Each named turn below is shown by a few rows before and after it. Which turns, in which order, take the first row of each later pair to the second? The first pair is answered.
turn E:
[-12.1  -2.1  17.4  -4.1  14.6   5.3 -14.0 -12.5 -26.2 -20.2  23.7  17.6
 -16.4  15.9   4.5   0.2]  ->  [ -5.8  -5.1  14.2  -9.1  17.6   6.6  -8.8 -15.4 -30.2 -19.8  23.1  16.5
 -15.5   9.2  10.0  -1.9]
[ 14.8  17.1   6.8 -16.3  19.5  10.2  11.5  11.8 -12.8   7.1   9.3  17.4
  -3.9   5.6 -10.7   0.1]  ->  [  3.7  21.8  12.1  -6.9  11.8   9.3   1.0  15.4  -7.4   6.8  10.5  19.2
  -4.9  17.8 -15.9   2.9]
[-13.5  16.0   6.0  -0.7  -9.7  -8.1  -8.7  -6.0   6.8   8.4   7.5  -4.1
  -5.1  21.6 -17.9  16.8]  ->  [ -1.0   2.8   1.9 -14.4 -14.9  -5.7  -5.7 -19.4  -7.9  10.9   8.4 -13.3
   4.4  17.3  -0.1  20.7]
turn U:
[-35.6  -7.4  -5.2  47.5  27.2  36.8 -15.5  39.1   0.9  -7.7  30.2   9.2
 -13.6  27.4 -10.8 -20.4]  ->  [  2.7  41.0 -44.4   2.6  18.7  12.6  23.1  -1.9  36.3  21.3  15.6 -13.7
  -1.5  13.9 -33.3  41.2]
[ -5.1  -2.1  -4.0  28.1 -26.5  -1.8 -12.5  -2.0  37.2  -6.7 -24.8  -3.4
  -5.3 -10.0  -7.2  -5.9]  ->  [  2.3  -2.1  -9.0  22.1 -22.0  -2.8  -6.1  -4.8  37.1  -8.5 -27.6  -6.0
  -4.1 -20.2  -5.3  -8.7]
[  2.2 -23.0 -19.4  24.7 -20.9  -0.9 -12.6  -0.6  26.6  -5.9 -33.0 -12.0
  14.2 -17.8  10.2 -22.0]  ->  [ -9.4 -12.3 -12.2  28.8 -31.8  -4.2 -24.4   0.0  33.8   2.1 -27.4 -14.2
  14.9   4.0   0.4  -4.9]
[ -4.7  21.6  -6.4  -6.6  23.4   0.9   7.3  45.6   6.1  -1.5  13.8  -3.9
  -7.2  -7.7  12.8 -12.1]  ->  [-10.9  30.6  -2.9  -4.1  16.2  -3.5   0.6  45.4  10.3   4.0  16.7  -5.1
  -4.9   7.7   6.1   1.8]
turn K:
[ -6.5   6.3  -3.6  25.8  10.6  12.0  15.4  17.3  12.4  -8.3 -23.6   4.3
   0.7 -16.6 -16.3  -3.6]  ->  [ -2.2  21.3  -7.8  12.6  12.6   8.4  23.9  11.4  13.2   2.6 -14.3   2.8
   1.6  -7.7 -22.7  17.6]
[ 5.2  6.9 16.3 -5.8  4.8 -5.1  5.2 34.1  4.7  6.0 10.3  4.1 -4.8 -4.3
 -4.7 -6.6]  ->  [ 4.5  5.7 18.0 -5.1  4.3 -4.9  3.6 34.3  5.2  6.4 11.0  4.1 -5.8 -4.1
 -5.1 -6.1]
[ 13.7  -5.7   3.4 -16.3   5.0  -1.2   8.3  -3.5   7.1  12.4   5.3   2.1
  11.2   6.4   7.3  18.9]  ->  [  6.0 -15.0  10.4 -10.9   1.4   2.0  -1.1   0.4  -1.0   9.9   9.7   4.3
  11.8  13.8  13.5  14.1]
turn W:
[  9.1   2.0   4.9 -21.0  13.7   0.5   2.8  -3.1 -14.2   1.6  19.4  -6.1
   0.5  13.7  10.1   4.9]  ->  [ 13.3   1.8  -0.6 -23.5   9.6  -2.0   3.5  -9.9 -11.2   4.1  13.3 -10.9
   3.9  10.0  11.1   7.5]
[-21.9 -31.3  32.0  57.6  31.8  18.1 -29.8  58.4   0.1   6.2  12.2  20.6
  -7.9   2.0   1.4 -42.4]  ->  [-27.1  10.7  36.8  38.4  27.3   9.4 -29.2  56.5  10.2  31.2  35.5  19.4
  -7.9  42.7 -26.1  14.5]
[  0.6  19.7  -9.7  40.3   5.6  15.8  11.5   9.9  32.4 -15.9   8.3  12.3
 -14.1  -2.3 -19.4 -11.6]  ->  [  1.4  27.0 -11.3  36.1   3.5  13.6  13.8   6.3  36.5  -9.8   9.8  10.8
 -12.3   3.8 -24.2   0.3]
Pairs:
(two turns a pair)
[ -3.0   3.0  -9.2  21.5  10.8  -7.4  -0.9   7.8  24.6  -8.0 -11.5  10.5
  -0.4  -5.2 -20.9  -7.4]  ->  [  1.3   4.8 -11.4  18.4  13.7  -8.3   4.4   7.2  24.4  -7.3 -11.8   9.8
   0.0  -7.2 -22.4  -5.9]
W, U
[ -6.6  -6.8  -1.9  38.1  -4.0  11.4 -34.0  28.9  37.9 -17.5 -31.8  20.3
 -12.3   1.9 -23.2 -29.3]  ->  [ -9.8  23.0   0.4  24.1 -10.3   3.8 -31.5  25.2  44.9   3.5 -16.9  17.5
 -10.7  30.3 -42.4  10.2]
W, W
[  1.4  47.2 -20.9 -29.6  27.8 -22.8  34.0  -6.8  40.3  22.8  -8.9  15.4
  -8.2 -24.1 -47.2   2.1]  ->  [-56.2  -8.4  27.5  29.8   6.8  -2.6 -35.4  27.0   3.5  -1.5   3.6  32.4
 -10.1  19.7 -20.4 -50.8]
U, E
[ 20.3 -31.2  18.9 -14.9  35.7  10.5  15.9  23.8 -11.9  -8.0  26.3  15.6
 -12.8  -5.4  -2.9 -30.8]  ->  [ -1.2 -11.1  24.5  10.2  29.7   4.8   2.5  36.8  16.8  -8.5  20.6  24.9
 -19.4  10.4 -30.8 -24.7]
K, E
[  3.9 -30.7   2.8   9.7   2.9  15.1  -1.6  -0.3 -14.3  -9.2  -5.4   0.8
   9.8 -15.6  18.4 -28.0]  ->  [  0.5  20.1   3.7 -10.3  -2.1   2.1   4.3  -4.4   5.5  18.3  13.6  -1.4
   8.9  22.4 -17.3  33.8]
W, U
[ 25.6  -2.5 -15.2  -3.6 -19.6  16.3  -2.5 -12.8  14.5  -9.6 -18.3  -8.2
   4.9 -24.8  23.8 -11.2]  ->  [ 25.0  23.1 -18.1  -5.7  -4.7  11.7  10.6  -2.8  32.0  -4.6 -12.1   0.4
  -4.7 -23.9  -1.3   1.2]
K, E
[ 12.1  15.6   5.5 -17.2  16.7  -6.3  13.4   6.4   2.7   4.0  18.0   9.8
 -16.9  -6.4 -15.6  18.4]  ->  [ 15.8   3.7   8.3 -22.7  18.8  -2.1  14.6   5.2 -12.4   2.2  22.9   7.2
 -15.7  -8.4  -2.8  12.1]
K, U
[ -3.7  15.8  -3.6 -14.1   3.3  -0.8  19.0  23.3  16.6 -14.8  19.3 -13.1
   2.1 -15.0 -46.4  -7.7]  ->  [-23.4   7.0  11.1   3.3 -20.4  -1.5 -11.6  24.4  11.7 -12.3  20.3 -16.3
   8.0  14.0 -40.4  -2.8]
E, K
[ -5.3 -27.5  25.3  29.9 -17.8  11.2  -9.8 -15.2  -2.6 -20.0  -3.3 -30.7
  -1.8  19.0   7.1 -11.2]  ->  [ 14.6 -30.3  10.7  15.5  -6.7  11.8  12.8 -23.5  -3.6 -23.4 -10.8 -33.3
  -0.4  -9.0  14.1 -21.2]
U, U
[-25.3   4.6  41.3   7.4  -5.1  16.0 -33.8  11.8 -26.6  -1.1  33.0  13.2
  -5.5  48.2   8.8  13.3]  ->  [ 10.1  47.8  -6.8 -13.2 -20.5 -10.0   0.6 -26.8  32.1  16.0  -9.1  -9.7
   5.9  15.1 -19.6  51.9]
K, U
[-21.7  22.4  13.8  14.5  26.5   3.8   3.8  34.0   5.4  -7.4  19.2  18.3
 -20.4  13.1 -35.0   5.8]  ->  [ -5.7 -14.7  15.9 -14.5 -13.3   7.7 -13.7  -9.8 -43.2   6.1  21.8 -15.7
   8.0  30.8  21.4  26.8]
E, E
[ 12.5   3.4  -0.3 -25.9 -39.4 -17.4  -2.9 -34.2  -3.1  21.4 -24.1 -20.1
  23.8  -0.4  23.9  36.7]  ->  [ 26.3 -14.8  -5.8 -19.4   7.0  -3.7  27.2 -10.0  -8.4  -5.2 -31.8  -2.4
   5.6 -56.3  28.8 -23.5]
E, W
[ 11.2   8.3   6.4 -18.9  15.9   9.5   9.6  -9.9 -11.1   4.9   6.9  -4.8
 -15.9 -12.7   9.9  -3.5]  ->  [ -1.1  21.2  11.8  -7.8  19.4   8.3   4.4   1.9  -2.1   5.9  13.5   3.5
 -23.5  -0.4  -6.7  -0.2]
E, K
[ -7.0   8.0  -3.9  10.8  19.2  -1.5   8.9  24.8   1.6 -10.1  16.7  17.8
   7.7   5.1  -5.5 -13.1]  ->  [  5.1  22.6 -19.2  -2.2   5.3 -12.3  15.8   3.2  18.3   1.2   5.6   3.6
  15.6   3.3 -10.2  13.2]
U, W
[ -8.1   3.4   7.1  -0.4 -26.2  -0.8 -11.7 -10.6  15.6   1.7   5.5   0.3
   8.3   8.0 -12.3   8.6]  ->  [ 10.7  -4.3  -5.4  -9.4 -16.8  -0.3   6.3 -17.9  14.2  -3.2  -5.3  -4.3
  10.4 -19.7  -3.3  -4.3]
K, U
[ 27.7 -19.9  -6.6 -13.0  17.0  -6.8  18.7   8.3 -13.0   2.3  -5.4   8.0
   0.5 -20.6   8.1  -9.2]  ->  [ -4.1  -3.3  16.3   2.1   5.5  -7.5  -7.1  24.9 -10.3  12.3  16.9  17.1
  -3.9  28.5 -10.4  15.7]
W, U
[  0.9  -9.0 -14.7  17.5 -12.0  -2.2 -10.0 -17.5  27.8   0.0 -29.5 -17.8
  20.9  -5.4   8.4 -13.6]  ->  [  7.6  11.0 -15.3  -5.7 -10.9  -9.5   0.0 -24.9  24.5  18.7 -12.7 -22.9
  23.8  11.2  -0.4  21.2]
K, K
[  5.6  32.5  -4.3 -12.0  35.4  10.1  30.7   1.0  13.6   2.0   3.3   1.2
 -20.7  -1.5 -22.5   9.8]  ->  [-14.5  32.8   9.7   1.6  27.2   9.1   9.2   9.3  12.4   3.6  12.1   4.5
 -21.7  23.5 -27.9  15.3]
U, U
[  2.6   4.2 -11.3   0.8 -11.4  -4.1   8.9 -13.1  16.0   2.6 -13.2  -7.6
   4.8  -3.2  -6.2   9.7]  ->  [  5.7   4.9 -10.2  -9.7  -6.7  -2.2  11.8 -14.5   5.1   8.3  -4.5  -9.7
   5.8   0.2  -1.2  16.1]
K, E
[ 14.1  12.4  -8.5  10.1   4.9  -5.8   0.8 -30.3  17.5   3.3 -17.2  17.4
   6.5 -18.3 -24.1 -10.8]  ->  [ -5.2   7.9   3.6  27.0  -2.1  -3.0 -16.6 -20.2  15.1  -0.7 -14.1  21.7
   5.7  -3.3 -24.5 -17.8]
W, E
[ 19.0  21.5  -2.2 -10.3   2.8   4.6  18.3  -1.3  24.9  19.1   5.3  19.5
 -14.2  -2.4 -11.2 -11.9]  ->  [ 25.0  19.6  -5.2 -19.4 -10.1   1.9  13.8 -16.1  19.1  27.3   5.2   9.2
  -5.3   6.0  -1.2   1.9]
K, W
[ 15.1 -12.8 -22.0   2.3  17.0  -3.6  24.3  -8.5   6.6 -19.3 -16.6   1.1
   9.2 -32.8   5.0 -26.3]  ->  [ 17.4  14.0 -13.6 -30.6  13.2  -6.1  28.3 -16.0 -11.0   9.1  18.3  -4.6
  13.9   5.8   0.5  27.9]
K, K
[  7.8  -9.1 -18.7   3.1  -4.7 -13.6 -24.7 -58.4   4.6  17.1  -7.5 -26.9
   1.3  29.2 -42.3   2.9]  ->  [ -2.5 -26.3 -10.0  15.6  -8.8  -8.0 -37.9 -53.6  -3.6  10.1  -7.3 -24.3
   0.4  34.4 -32.0 -13.6]
K, K
[ 28.4   8.9  -9.9 -48.7  43.9  -0.9   7.9  26.7  -8.5   2.4  37.9  39.1
 -19.2 -34.2  -7.0  -4.0]  ->  [ 21.3  32.9  -8.9 -52.0  28.8 -10.2   0.4  20.0   6.1  17.8  40.7  34.3
 -14.9  -7.9 -23.6  31.8]
U, U
[ -9.4  -0.1  -3.4  10.6 -19.0  -0.4  -9.4  -7.0  -8.7  11.2   3.0  -2.3
   7.8   6.1   7.2  -9.6]  ->  [ -1.4  -6.9  -6.5   8.5 -12.4   1.9  -3.0  -5.9 -11.3   8.2   0.3  -2.2
   7.5  -6.3  12.1 -18.6]
U, U
[ -8.1 -25.6   4.6  13.7   9.4  27.3  -8.7   5.2   5.4 -22.6 -12.3  27.2
  -0.9 -16.4   6.7 -39.5]  ->  [-27.4  -5.3  20.6  15.3   6.5  25.3 -21.5  17.0   8.0 -11.9  10.5  34.7
  -5.6  20.4 -12.7 -12.2]
E, W
[  6.8   3.5  16.8  -2.3  -0.4   3.4 -21.0  -3.4   9.0   1.5  20.6  -7.5
   8.2  21.7 -24.2  22.7]  ->  [ 23.1 -15.3  -1.5  -1.4 -13.1   0.6 -16.6 -24.0  15.6  -6.7  -8.7 -20.2
  19.8  -7.9  -7.1   5.8]
W, W
[-15.9 -16.3  31.0   3.5  -9.1  15.1 -30.4  12.9 -43.8   7.1  35.2  -0.1
   2.8  44.6  15.8  13.6]  ->  [  9.5  -4.9  15.6 -27.9  -4.9  10.0  -5.5  -7.3 -45.5  20.9  37.2 -11.7
   8.7  33.8  18.7  39.2]
E, U
[-23.3  30.0  -9.9 -14.6 -14.5 -10.0   2.1 -24.5  15.9  31.5 -11.9   7.9
   5.3   6.1 -29.3  30.0]  ->  [  4.9   4.7 -20.4 -27.9  21.4   1.8  32.4 -17.9  -5.6  15.5 -12.3  12.6
  -1.6 -44.2  -8.8 -11.2]
U, K
[-14.3  12.6  17.7  -1.1  -2.8   7.6  -7.3   7.1 -14.2  14.8  29.1   5.2
  -5.3  41.6 -10.7  22.1]  ->  [ 21.9  10.5  -9.9 -29.6  -9.8  -0.3  18.6 -26.0 -11.3  21.1   8.5 -14.8
   7.8   9.8   3.3  31.0]
W, E
[ 14.6   4.3 -11.7   0.1  13.7  24.1  22.7  -1.9   1.8   3.4   6.1   2.4
 -10.2 -15.6   4.9  -2.9]  ->  [ 10.6   9.3  -6.7   0.0  18.2  24.2  21.1   2.8   0.8   6.0  12.0   5.6
 -13.0  -9.1   1.1   1.5]
W, W
[  2.8   7.2  -5.0 -25.2  14.3  -2.3   9.9  -7.2   1.0  -0.4  -8.6   1.4
   6.4 -21.5  -3.7  10.9]  ->  [-15.3   1.2   6.8  -2.6  21.6   3.9  -1.9  13.1   3.4 -12.1  -7.8  14.1
  -1.9 -17.6 -10.9  -8.3]
E, U
[-20.7 -44.0   2.4  20.2 -16.7   2.2 -28.2  29.4 -27.9  -8.8 -12.5  14.2
  27.2  -3.6  16.9 -52.2]  ->  [-28.8 -24.6  18.8  10.0   5.6   7.1 -21.4  51.9 -40.2  -2.7  21.7  27.9
  13.1  19.3   1.3 -37.3]
E, W
[ 14.6 -14.2  -2.1 -11.6  23.0   6.9  22.8  -0.3 -14.2   0.7  -3.3   1.8
  -2.9 -24.6  17.6 -16.2]  ->  [-23.9 -14.1  17.4  25.5   1.7   7.0 -17.5  15.9  -1.2  -5.1  -5.0  12.2
  -4.8   9.8   5.2 -19.0]
U, K
[-11.8  -8.8   5.9   4.8 -10.7  -2.1  -0.7   8.2 -23.3 -12.6   5.7  -5.0
  13.0  13.7  33.4   9.0]  ->  [ -1.1  -6.0 -12.8  13.5  -3.2  -6.1  14.9   7.1   2.0 -22.2 -19.3  -3.5
   8.5 -19.3  25.7  -9.8]
K, K
[-10.6  18.5   1.5  -0.1  -1.9   7.9 -19.7  15.5  -5.1  -6.8  12.4  21.6
  -6.3  21.3 -11.2   0.2]  ->  [  9.1  20.9 -19.3 -11.7 -22.0  -2.3 -13.4 -15.0   9.2   1.2 -10.7   0.0
   8.3   7.9  -3.2  15.4]
W, W
[  3.7  -6.9   2.7 -17.6  -4.6   4.3  -0.4 -14.9 -28.4   5.6  14.4  -8.7
   0.7   9.5  15.0   9.6]  ->  [  7.7 -12.9  -2.2  -9.9  15.1   9.5  10.0  -1.6 -22.1  -7.7   5.4  -0.4
  -6.7 -16.7  11.8 -18.8]
K, E
